cols: A D M H G R P K N X
Z_949: [130 114 107 119 125 109  77 169 130 161]
Z_271: [107 119 125 109  77 169 131 108 157 119]
Z_80: [140 156 145 147 129 149  43 138 144 140]
which: [107 119 125 109  77 169 130]
Z_949
down: [169 108]
K
size: [107 119 125 109  77 169 131 108 157 119]
10

cols: B E F C V W
Z_457: [118  94 101 122 143 112]
Z_920: [133 135 123 121 127 142]
Z_902: [116 132 123 110 120 153]
Z_132: [197  65 140 171 161 135]
Z_968: [139 119 119  92 115 139]
Z_69: [106 105 136 116 123 177]
Z_929: [128 126 129 120 121 138]
Z_933: [110 134 131 109 111 151]
Z_540: [123 125 130 112 130 148]
Z_875: [135 124 133 116 110 153]
Z_450: [117 122 109 105 128 177]
Z_563: [131 132 124 126 123 138]
size: [133 135]
2
size: [135 124 133]
3

cols: J U Q T Z Y L
Z_562: [152 101 124 135 112 126 128]
Z_372: [135 132 107 123 130 134 144]
Z_539: [142 122  98 137 148 116 134]
Z_794: [135 122 117  52 141 128 124]
Z_316: [167 120 130 112 153 131 135]
Z_376: [122 105 121 127 122 123 134]
down: [135 123 137  52]
T
size: [135 132 107 123 130]
5
down: [135 142 135]
J
which: [121 127 122 123 134]
Z_376

cols: zefop tabap Vuzi lef
Z_837: [107 149 131  72]
Z_655: [209 201 108 135]
Z_401: [ 96  99 108  72]
Z_977: [96 99 92 88]
Z_274: [107 149 131 155]
after: [209]
[201]
which: [107 149 131 155]
Z_274

cols: filap tov rele Gor
Z_280: [166 104  59  95]
Z_672: [ 96  87 102 100]
Z_286: [161 124 162 148]
Z_908: [184 141 105 162]
Z_247: [ 90  65  76 105]
Z_711: [153 118  68 135]
Z_580: [172 161 125 162]
Z_720: [ 51 117 126  83]
size: [153 118  68]
3
size: [166 104  59]
3
start: [161 125 162]
Z_580, 1

cols: gib zevib fef gemi sezug leba gedo
Z_945: [149 120 147 120 158 116 135]
Z_844: [ 66  87 141  50 104  84  79]
Z_25: [141 113 144 175 119 142 167]
Z_872: [152 144 107 148 115 142 137]
Z_496: [165 175 106 102  91 104 135]
Z_989: [ 78  69 112 107 146  88  78]
Z_227: [134 141 111 144 175 119 142]
Z_759: [125 171  39 150 173 154 166]
Z_833: [123 131 131 128 124 139 128]
Z_491: [121  91 154  91 152 102 104]
which: [112 107 146  88  78]
Z_989
down: [175  69 141 171 131]
zevib
which: [148 115]
Z_872
start: [ 91 152 102 104]
Z_491, 3
which: [141 111 144 175 119 142]
Z_227
after: [134]
[141]
which: [147 120 158 116]
Z_945

cols: dotuf Nes vonok mup pegup Milem
Z_979: [151 183 176 101 177 147]
Z_344: [168 110 125 101 151 161]
Z_638: [ 76  62 168 110 123 137]
start: [151 183 176 101 177]
Z_979, 0
start: [168 110 123]
Z_638, 2

cols: geta sosag gotu Sel
Z_755: [113 128 186  45]
Z_907: [ 79  82 169  76]
Z_792: [ 73  82 148 118]
Z_323: [ 82 169  79 173]
down: [ 45  76 118]
Sel
start: [169  79]
Z_323, 1
which: [ 79  82 169]
Z_907
start: [ 82 148]
Z_792, 1
size: [ 82 169]
2
start: [ 82 169  76]
Z_907, 1

cols: Misi Gika muped bif Dudu zusa sib fet fovol
Z_860: [163 142 112  85 119 137 127 114 101]
Z_338: [153 116 128 111 120  88 107  80  95]
Z_486: [146 135  90 172 123 142 116 101 103]
Z_774: [ 88 150  71 100 134 135 137 103 158]
Z_209: [126  63 149 108  94 102 147  85 105]
Z_511: [ 97  54 156  87 114 116 151 116  77]
Z_2: [111 143 147 119  87  99 145 136 177]
Z_905: [150 113 157 140 143 159 155 153 127]
Z_819: [127  91 125 109 103 103 132 100 113]
Z_909: [133  98 108  98 126  77 125 149 125]
Z_365: [163 142 112  85 119 137 137 109 124]
size: [133  98]
2
down: [147 157]
muped

cols: Teb lopof sesi futed
Z_874: [ 57 119 163 115]
Z_92: [ 66  87  74 124]
Z_158: [ 46  89 147 108]
Z_475: [ 52 107 126 117]
Z_118: [107 119 187 111]
Z_250: [ 93 102  56 136]
Z_108: [205 156 132 137]
Z_490: [ 75 119 157 115]
down: [107  93]
Teb
size: [ 46  89 147 108]
4
size: [ 75 119 157 115]
4
which: [119 187]
Z_118
size: [107 119 187]
3

cols: Zas famin Toz mam rufid Lak
Z_436: [178  91 149  96 176 198]
Z_591: [178  91 149  96 112 104]
Z_242: [189  88 157  78  33  37]
Z_488: [123 107 110 135 100 112]
Z_428: [110 123 135 107 125 114]
Z_290: [ 92 178 137  96 192 155]
Z_59: [147  38  88 154  83 121]
which: [135 100]
Z_488
which: [ 96 112]
Z_591
which: [178  91 149  96 112 104]
Z_591
start: [123 107 110 135]
Z_488, 0

cols: benos vupov Nasan sek bolet mis fom
Z_893: [ 78 107 194 113 152  81 217]
Z_111: [132 134 195  87  83  71 178]
Z_406: [ 60  90 196 139 206 117 209]
Z_654: [117 169 194 109 141 139 175]
Z_203: [101 125 194 105 131  86 198]
Z_870: [172 134 181  82  87  92 170]
size: [172 134 181  82  87  92 170]
7
down: [152  83 206 141 131]
bolet
after: [131]
[86]

